Rotation paths and how fast each direction turns (degrees per step):
Each turn is a multiple of 5 degrees from 10 to 175, or 0.
Each row of a path follows its step; steps can be skipped.
Rotation 1:
step 0: -13	8	-15	30	18	-30	14	20	8	-13	12	39	-1	-19	-11	0	19	-15	28	15	6	26	-15	8	1	5	-24	-46	-2	14	-12	-2	-5	32	-36
step 1: 11	-11	-28	-6	-35	20	-1	-11	37	-10	17	42	1	-13	0	21	12	3	-15	-32	3	28	15	-13	-21	2	-12	26	-6	15	-19	-21	-16	15	37
step 2: -14	14	-33	3	17	-23	17	-27	-9	15	7	-13	34	11	-7	-13	18	14	-24	13	16	27	-25	24	-14	20	22	35	0	43	16	4	-18	7	-18
step 3: -16	15	16	4	-7	7	15	0	8	4	32	-11	0	-14	-15	43	31	-31	6	4	-16	21	-27	-36	-12	28	-15	10	20	-33	22	-9	-15	-23	-14
step 5: -11	7	-3	24	15	-2	-12	11	15	-22	3	6	38	-22	-21	18	-25	-6	3	0	19	17	21	-14	-15	-2	11	-30	25	25	2	2	-65	10	11
step 7: -1	21	-12	-11	-10	-1	18	-40	17	-11	26	-6	-4	13	-1	40	46	21	-9	-10	20	9	16	-39	-15	-14	25	9	-11	23	18	-16	1	26	2
step 8: 8	24	8	36	-4	-5	54	-12	-14	9	12	-6	24	-21	12	5	21	-26	11	4	-18	16	-22	31	-25	16	-13	-8	16	39	15	23	-5	-11	-1
step 9: -12	-16	-15	26	-20	15	3	6	25	3	-9	-8	1	2	-44	46	3	-24	2	10	-33	14	8	-2	25	12	-26	19	-5	2	6	-47	-26	4	3
step 11: -13	-8	-5	9	-8	-29	-9	2	-19	5	35	12	28	-21	4	34	-2	-16	26	10	28	26	2	-32	10	-11	5	-30	7	13	7	-9	-16	-1	-54
Directions:
-2	8	10	6	3	0	-7	4	8	-4	5	6	-3	6	-1	-7	2	-4	-2	10	6	9	7	-4	-4	-8	-11	9	-8	-3	10	-6	15	2	9 | 120
14	5	-3	17	3	-8	-5	0	0	3	2	7	3	8	2	-11	3	1	5	0	-5	-9	-12	15	-3	-2	7	6	-3	0	-2	-6	4	1	-11 | 170
5	1	-4	-10	-9	-5	-3	0	-7	-6	3	0	1	13	0	-1	5	3	-3	-3	10	14	-5	3	7	-17	-2	6	16	-1	-1	0	-4	-11	-4 | 80
1	4	3	-6	-2	3	12	10	-8	8	-5	4	1	-13	1	-10	-2	19	3	0	-4	2	2	4	-2	0	-11	10	7	0	7	3	1	8	-6 | 170
8	-4	1	-3	-6	-5	-5	11	-3	0	-8	-7	5	0	1	-5	2	0	-12	2	7	-13	0	-2	3	9	2	-8	13	-3	-2	-5	19	1	7 | 0
Rotation 2:
step 0: 20	-18	-18	20	-3	19	-18	-39	36	-14	-7	-12	4	-26	-20	-18	20	-22	-4	-24	11	17	1	-5	5	11	-11	-6	7	-13	-16	0	43	29	3
step 1: 1	-32	18	8	-25	-2	-15	-34	-12	-4	4	14	-33	-8	0	-8	6	16	10	-1	-3	23	-17	15	-14	-11	-45	20	13	-9	13	-2	1	48	-12
step 2: 17	-29	11	23	19	-8	-27	-46	-16	-4	0	14	-11	7	-21	-51	-10	2	-1	-8	4	-4	6	-3	-26	3	6	6	1	9	-22	14	-24	9	33
step 3: 45	-16	-17	3	-13	1	-1	-32	0	6	-20	16	9	-10	-34	6	17	3	-16	11	-19	-14	3	0	8	32	-20	14	6	-25	7	20	-1	24	42
step 6: 19	-18	-15	21	-5	-16	-12	-50	3	7	-10	11	8	-25	5	-20	35	-14	15	-4	24	0	2	4	-19	20	-12	-1	-8	-14	-13	10	26	43	-17
step 7: 14	-44	10	6	-18	-1	-16	-21	0	5	-3	-3	-6	-19	-26	-36	-20	7	6	-13	-37	30	-12	10	3	-14	-38	18	0	2	-8	20	1	28	-3
step 11: 13	-38	3	0	-45	33	-10	-34	1	-18	-14	-11	0	-16	-1	-10	5	-2	-1	4	19	12	22	-12	8	26	-18	15	14	-20	15	-28	7	30	-3
step 12: 10	-26	12	16	1	-26	-42	-39	-7	8	0	-15	-11	-1	-2	-33	16	-1	2	-4	16	10	-13	-6	-27	4	-5	4	7	-29	-12	20	-1	31	-38
step 13: 12	-20	0	21	-4	-9	9	-48	7	11	-12	5	-12	-9	-41	-36	3	-19	-10	-19	-28	14	-5	5	16	-14	-23	13	13	4	-23	6	6	22	30
Directions:
-11	-7	5	-2	-3	3	3	-12	-2	-2	8	12	16	0	9	3	-8	2	6	10	6	8	-6	-3	-9	3	1	-1	-5	10	1	2	9	1	8 | 80
-12	-4	5	1	-11	-1	-1	-5	6	8	-7	-3	6	-4	3	-2	3	-13	4	-12	9	8	-2	-5	6	-6	-1	-4	2	-4	-9	-1	5	1	-20 | 60
2	6	3	-1	1	-10	-3	-12	-2	-2	-2	6	-6	-1	6	-5	-10	2	-1	2	-13	-1	18	-9	-5	-15	-5	-2	7	3	0	7	6	5	-6 | 65
-6	18	-3	13	-3	2	-5	-1	0	7	6	-5	6	3	-3	-8	-3	-1	6	-4	2	-8	-4	-5	1	7	3	7	6	-7	12	15	8	3	3 | 115
7	-7	-4	-8	5	-4	-1	-3	1	4	-2	3	8	10	-9	2	-5	13	4	-8	14	-5	6	-12	-6	-2	17	4	1	-4	2	-5	-4	5	-5 | 115
-10	-11	-6	-1	2	4	5	5	-1	3	-10	-9	-1	14	3	-10	4	-8	2	-4	-9	2	9	-6	3	2	1	4	-4	10	8	-7	7	8	10 | 175
